Some points, each followed by its number:
array([0.0, -0.9, -0.5, -2.1, -0.8, 0.8, -0.8, 0.7, 1.0, -0.1, -1.5, -0.2,
       1.2, 0.6, 1.0, 0.0]) 0
array([2.1, 1.1, 0.2, -1.0, -0.1, 0.0, 0.3, -0.2, 1.5, -1.2, -1.6, 0.4,
       -0.4, 0.2, 0.5, 0.6]) 1
array([1.1, 1.1, -0.6, -0.3, 0.9, -2.0, 1.0, -0.8, 1.0, 0.2, -0.9, 1.1,
       -0.7, 1.2, 0.5, 0.2]) 2
array([1.9, 0.4, -1.0, -0.4, 0.6, 0.1, 1.0, 1.2, 0.4, -0.4, -1.1, 1.2,
       -0.4, 0.9, -0.1, 1.3]) 3
array([-1.0, 0.2, 0.2, 0.7, -0.8, 1.8, -2.1, 1.5, 0.6, -2.8, 3.1, -1.7,
       -0.4, -2.4, -2.5, -1.4]) 4
array([1.1, -0.7, 0.1, -1.0, 1.0, 1.6, -2.1, 3.1, 0.3, -1.1, -0.7, 0.3,
       -0.1, 0.3, 0.3, 0.0]) 5
array([0.4, -0.6, 0.5, -0.3, -0.1, -0.4, -1.2, 1.1, -0.2, -1.0, 0.1, 1.0,
       1.1, -0.3, -0.3, 0.4]) 6
array([1.3, 0.3, 2.0, -0.3, 1.2, -0.8, 0.3, 0.6, 0.4, -0.1, -2.2, 0.1,
       0.3, -0.3, 0.2, -0.6]) 7
array([-1.4, 0.3, 0.1, 1.0, 0.0, -0.9, 0.7, 0.0, -0.6, 0.2, -0.6, 1.1,
       -0.2, 1.5, -0.2, 1.5]) 8
array([-1.8, -1.7, -0.8, -0.5, 0.2, 1.4, -0.7, 0.5, -1.6, 0.8, 2.6, -2.9,
       -0.4, -2.2, -1.7, -1.0]) 9
array([0.8, 0.4, -0.2, 0.4, 0.5, -0.5, -0.3, -2.6, -0.1, 1.3, 1.1, -1.4,
       -0.1, -0.9, 0.7, -1.2]) 10
array([0.6, 0.5, -1.3, -0.3, 0.0, -0.9, 0.5, -0.5, 0.4, -0.5, -0.8, -0.4,
       -0.5, 1.7, -0.7, 0.5]) 11
array([1.1, 0.5, -0.3, -0.2, 0.3, -0.2, -0.3, 0.9, 0.2, -1.1, -0.4, 0.6,
       -0.6, -0.2, 0.5, 0.3]) 12
array([0.7, 1.3, -1.1, 0.3, 0.3, -1.0, 0.7, 0.3, 0.3, 0.2, -1.9, 2.5,
       -0.9, 2.5, 0.8, 1.1]) 13
array([-0.2, -0.3, -0.5, -0.6, 0.0, 2.0, -1.6, 1.4, 0.5, -0.2, 2.1, -2.2,
       -0.9, -2.5, -0.5, -1.1]) 14
array([-1.7, -0.4, 0.9, 1.9, -0.7, -0.6, -2.0, -1.2, -1.6, 0.0, 2.5, 0.5,
       1.1, 0.4, -0.8, -1.1]) 15
array([1.0, 0.3, -0.6, -2.4, 0.2, -1.0, 0.5, 2.0, 1.1, 0.8, -0.5, 0.8,
       -0.2, 0.7, 0.6, 0.0]) 16
array([0.0, -0.6, 0.1, -1.2, -0.6, -0.4, 0.1, 0.4, 0.0, -0.5, -0.1, 0.7,
       -0.4, 0.8, -0.2, -0.7]) 17
array([1.0, -0.2, -0.9, -1.3, 1.5, 0.3, -0.7, 2.3, 0.3, 0.5, -1.4, -0.1,
       1.0, 0.3, 0.0, 0.2]) 18
array([-2.3, 0.2, 0.6, 0.9, -0.9, 0.7, 0.3, -2.3, -2.1, 0.3, 2.7, 0.1,
       1.2, -0.7, -1.2, -0.2]) 19
array([2.1, 0.1, 0.7, 0.1, -0.7, 0.1, 0.1, 0.0, 0.5, 0.3, -1.4, -0.2,
       0.4, 0.8, 0.3, 0.6]) 20
array([-0.4, -1.1, -0.2, -0.6, -0.5, 1.8, -0.7, -0.7, -0.4, 0.1, 3.3, -2.6,
       -0.3, -3.4, -0.3, -1.0]) 21
array([-0.2, -0.9, 0.8, -0.5, 0.3, 0.0, -0.4, -0.2, 0.0, 0.6, 0.5, -0.7,
       0.2, -1.3, 0.4, -0.8]) 22
array([-1.5, -0.1, -1.3, 1.1, -0.6, 0.1, -0.6, 0.8, -0.9, -0.6, 0.6, 1.0,
       -0.5, 1.0, -1.7, 0.8]) 23
array([-1.4, -0.9, -0.1, 0.9, -0.7, 0.9, -0.5, 0.3, -2.3, 0.3, 0.5, 1.0,
       1.3, -0.5, -1.4, -0.7]) 24
array([-0.4, 0.4, -0.1, 0.3, 0.4, -1.0, -0.4, -0.5, -0.3, 0.3, -2.1, 1.0,
       1.0, 0.5, 0.7, 0.1]) 25
array([0.9, -0.5, 1.2, -2.0, 1.2, 0.3, 0.1, 2.6, 0.8, 1.6, -2.6, 0.4,
       2.0, 1.5, 1.3, 1.0]) 26
array([-1.9, 0.5, -1.1, 1.4, -0.3, -0.4, 0.2, -3.3, -1.2, -0.8, 3.6, 1.4,
       -0.8, -0.4, -0.9, 0.1]) 27
array([-1.1, -0.7, 0.4, 1.3, -0.1, 0.7, -1.3, -2.4, -1.2, 0.8, 2.0, -1.5,
       1.7, -2.0, -1.0, -1.0]) 28
array([-0.6, -0.8, 0.6, -0.3, -1.4, 2.2, -0.9, -1.0, -0.5, 0.0, 1.6, -2.0,
       0.2, -2.1, 0.1, 0.1]) 29
array([0.7, 0.1, -0.7, -0.6, 0.3, 0.0, 0.3, 0.7, -0.3, 0.4, -0.6, 0.7,
       0.5, 1.6, -0.1, -0.4]) 30
array([0.6, -0.7, 0.0, -0.5, 0.7, 0.2, 0.3, 2.2, 0.5, 1.4, -0.6, 0.2,
       -0.2, 0.4, 0.7, -0.2]) 31
array([0.3, -0.1, -1.0, 0.9, -0.4, -0.3, -0.1, 0.7, -1.0, -0.1, -2.0, 1.6,
       1.4, 0.5, -0.2, 0.9]) 32
array([0.2, -0.2, 2.1, 3.3, -0.8, 1.1, -0.1, 0.3, -2.1, 0.5, -1.3, -1.3,
       1.9, -2.1, 2.1, 0.5]) 33
array([-1.1, -0.7, -3.3, -1.0, 2.0, -0.3, -0.5, 1.1, -2.6, -0.2, 0.9, -2.5,
       0.8, -1.6, -1.5, -0.2]) 34
array([0.3, -0.3, -0.5, 0.6, 0.9, 0.5, -0.9, 0.2, 0.0, 0.1, -0.9, -0.5,
       0.8, 0.0, 0.4, 0.0]) 35
array([-0.3, 0.1, -0.4, 0.4, -0.1, -0.2, -1.1, 0.7, 0.2, -0.7, 1.4, -1.2,
       -1.8, -1.0, -1.0, -0.5]) 36
array([0.1, 1.4, 1.0, -0.7, 0.2, -1.2, 0.5, 0.1, 1.0, -0.1, -0.2, 0.5,
       -1.4, 1.5, 0.7, 0.8]) 37
array([0.6, -0.2, -1.1, -0.6, 0.4, -0.6, 0.6, -0.2, 0.9, -0.6, -1.6, -0.3,
       -0.8, 2.6, 0.6, 0.3]) 38
array([-1.2, -0.3, 0.4, 0.6, -0.8, 1.1, -0.3, -1.9, 0.2, 0.1, 2.7, -0.5,
       -0.2, -1.7, -0.9, -0.8]) 39
array([0.0, 0.9, 0.2, 1.7, -0.7, 0.4, -0.5, -1.6, -0.6, -0.7, -0.5, 0.9,
       0.8, 0.1, 0.1, 0.8]) 40
array([0.0, 0.0, -0.6, -0.2, 0.8, -0.1, -0.1, -0.9, -0.9, 0.2, -0.1, 0.0,
       0.5, 0.2, 0.1, -0.4]) 41
array([-1.4, 0.8, 0.3, 0.4, -0.1, -1.7, 0.0, 0.0, 1.3, 0.8, -1.2, 2.1,
       0.3, 1.7, 1.1, 0.3]) 42
array([3.2, -0.2, 1.2, -0.8, -0.3, 1.3, 1.3, -0.3, 1.0, 0.0, -0.3, -1.5,
       -1.3, -1.5, 1.3, 0.7]) 43
array([-0.5, 0.6, -0.4, -0.4, 0.1, -1.3, 1.3, -0.1, 0.5, 0.0, 0.1, -0.1,
       -0.3, -0.5, 1.3, -0.7]) 44
array([-1.0, 0.4, -0.3, -1.7, 0.8, -0.4, 1.1, 0.0, -1.9, 0.4, -0.7, -0.4,
       -0.4, 0.1, 1.4, 0.8]) 45
array([-2.4, 0.8, -0.4, 2.2, -1.1, -0.6, 1.1, -1.1, -1.0, 0.2, -0.7, 4.0,
       1.9, 3.9, -0.6, 1.2]) 46
array([1.2, -0.1, -0.2, -0.1, 0.4, 1.2, -0.7, -0.2, 0.3, -0.6, 1.0, -2.0,
       -0.9, -1.5, -0.8, -0.7]) 47
array([-1.3, -0.9, 1.1, 1.0, -0.7, 1.6, -1.5, 0.2, 0.6, 0.4, 1.3, -1.0,
       0.2, 0.4, -0.8, -1.8]) 48
array([0.2, -0.1, -0.5, 0.0, -0.2, -0.6, 1.2, 0.9, -0.1, 0.2, -0.6, -0.9,
       0.1, 0.9, -0.4, 0.7]) 49
array([1.4, 1.1, 0.0, -1.0, 0.5, 0.5, -0.2, 0.3, 0.3, 1.2, 0.0, -2.2,
       -1.0, -3.2, -1.4, -0.2]) 50
array([2.1, 1.4, 1.2, 2.8, -0.5, -2.8, -1.3, -2.2, 0.2, -0.9, -3.5, 2.8,
       2.0, 1.9, 0.5, 0.4]) 51
array([0.7, 1.6, -0.4, 0.1, -0.6, -0.6, 1.0, -1.5, 1.2, 0.0, -0.8, 2.1,
       0.2, 1.3, -0.3, 0.2]) 52
New points follow, each followed by the numbers of its three nearest points above, looking only along the 2 directions in which the numbered points spread most, nearest first.
array([-0.4, -0.3, -0.5, -1.3, -0.7, 0.4, 0.9, 0.9, -0.2, -0.8, 0.3, 0.2,
       -0.7, 0.4, -0.9, -0.1]) ~ 35 6 44
array([0.6, 0.3, 1.4, -0.6, -0.7, -0.9, 0.1, 0.6, 1.4, 0.6, -1.8, 1.9,
       1.1, 2.9, 1.2, 0.3]) ~ 13 2 42
array([1.1, 0.0, -1.1, -0.5, 0.0, -2.1, -1.2, 1.5, 2.1, -1.7, 0.6, 0.3,
       -2.3, 0.4, -0.6, 0.7]) ~ 0 31 12
array([-0.4, 0.5, -0.8, 0.1, 1.1, -0.7, 0.9, 1.1, 0.5, 1.0, -0.8, 0.5,
       0.6, 1.2, -0.2, 1.1]) ~ 37 11 30
array([-1.4, -0.3, 0.3, 1.0, -1.3, -0.2, 0.9, -0.3, 0.1, -0.1, 0.8, -0.9,
       -0.6, 0.2, -0.3, -0.5]) ~ 33 10 24
array([-1.5, -0.5, 1.5, 0.1, -1.0, -0.4, 0.0, -0.1, -1.6, -0.9, -0.2, 0.9,
       1.8, 1.8, -0.7, 0.7]) ~ 40 8 23
array([-0.4, -1.1, 0.3, -1.0, 0.7, -0.4, -0.1, 2.7, 1.0, -0.2, -1.3, -0.2,
       1.0, 2.0, 1.2, 1.0]) ~ 1 3 16
array([0.5, -0.4, -1.7, 0.4, 0.5, -1.0, 0.6, 0.1, -0.7, 0.5, -0.8, 0.5,
       0.5, 0.5, 0.6, 0.2]) ~ 11 30 37
array([0.2, -1.4, -0.8, -0.6, -0.2, 0.6, -0.9, 1.6, -1.2, 0.4, -0.6, -1.0,
       0.6, -0.4, -0.1, 0.4]) ~ 22 35 6
array([0.0, -0.1, -0.2, 0.6, 0.9, 0.8, 0.2, -1.6, -2.1, -0.2, 2.0, -1.0,
       0.2, -2.2, -1.1, -1.0]) ~ 39 48 29
array([1.4, 0.7, -0.7, 0.2, 0.1, -0.4, 0.3, -0.1, 0.1, -0.4, -1.1, 0.7,
       -0.4, 0.4, 1.2, 0.9]) ~ 37 30 20
array([1.5, -0.4, -0.5, -2.0, 0.6, -0.4, 0.2, 3.6, 1.3, -0.1, -2.4, 0.2,
       -0.7, 1.7, 0.8, 0.2]) ~ 26 16 18
array([-0.8, -0.3, 0.8, 0.6, -1.0, 0.3, -0.3, -1.3, -0.5, -0.2, 1.1, -1.3,
       -0.3, -1.4, -0.2, -1.6]) ~ 48 39 10
array([2.9, 1.2, 2.3, 2.1, -0.9, -1.9, -0.5, -1.2, 1.0, 0.1, -3.4, 1.6,
       1.4, 1.9, 1.0, -0.2]) ~ 13 42 51
array([1.6, 1.8, 1.4, -0.4, -0.2, -0.1, 2.4, -0.4, 1.6, 0.8, -2.0, 1.8,
       -0.7, 2.0, 1.9, 0.5]) ~ 13 2 38
array([0.5, 0.8, 1.9, 0.3, -0.6, 1.4, -0.6, -1.4, 0.6, 0.1, 0.8, -1.3,
       -0.7, -2.5, 0.3, -0.6]) ~ 36 34 47
array([0.7, -0.5, 1.2, 1.0, 0.9, -0.2, 0.6, 0.4, -0.2, 1.1, -0.3, 0.8,
       0.7, 0.8, 0.0, 0.5]) ~ 11 30 17
array([-3.5, -0.2, -1.2, 1.1, -0.6, 0.9, 0.4, -1.3, -0.6, 0.3, 2.1, 0.7,
       -0.2, 1.3, -1.8, 0.3]) ~ 15 27 19
array([1.6, 0.4, -0.7, -2.2, 1.8, -0.5, 1.5, 2.9, 1.4, -0.1, -1.6, 1.0,
       -1.0, 2.5, 0.4, 1.6]) ~ 26 16 3
array([-0.9, -1.1, -0.8, 1.4, -1.1, -1.6, 0.5, -1.1, 0.1, 0.2, -0.7, 3.1,
       -0.4, 1.9, 0.0, -0.9]) ~ 8 52 42
array([0.9, 0.2, 0.9, -2.2, 0.2, 0.0, -0.7, 0.6, 0.5, -0.1, -0.1, -1.3,
       -0.7, 0.4, 2.1, 0.8]) ~ 5 18 31
array([0.4, 0.1, -0.1, -0.3, 0.4, -0.7, -0.9, -0.6, 0.4, 0.3, -0.6, -0.4,
       0.4, -0.8, 0.4, -0.7]) ~ 35 6 44
array([0.5, -0.6, 0.3, -2.0, 0.2, 0.5, 1.2, 1.4, 0.9, 0.2, -0.8, -1.5,
       -0.6, 0.2, 0.7, 0.3]) ~ 5 43 18
array([-2.9, -1.5, -1.0, 0.4, -0.8, 1.2, 0.4, -0.8, -1.3, -0.8, 3.5, -0.7,
       0.0, -0.4, -0.5, -0.2]) ~ 28 39 19
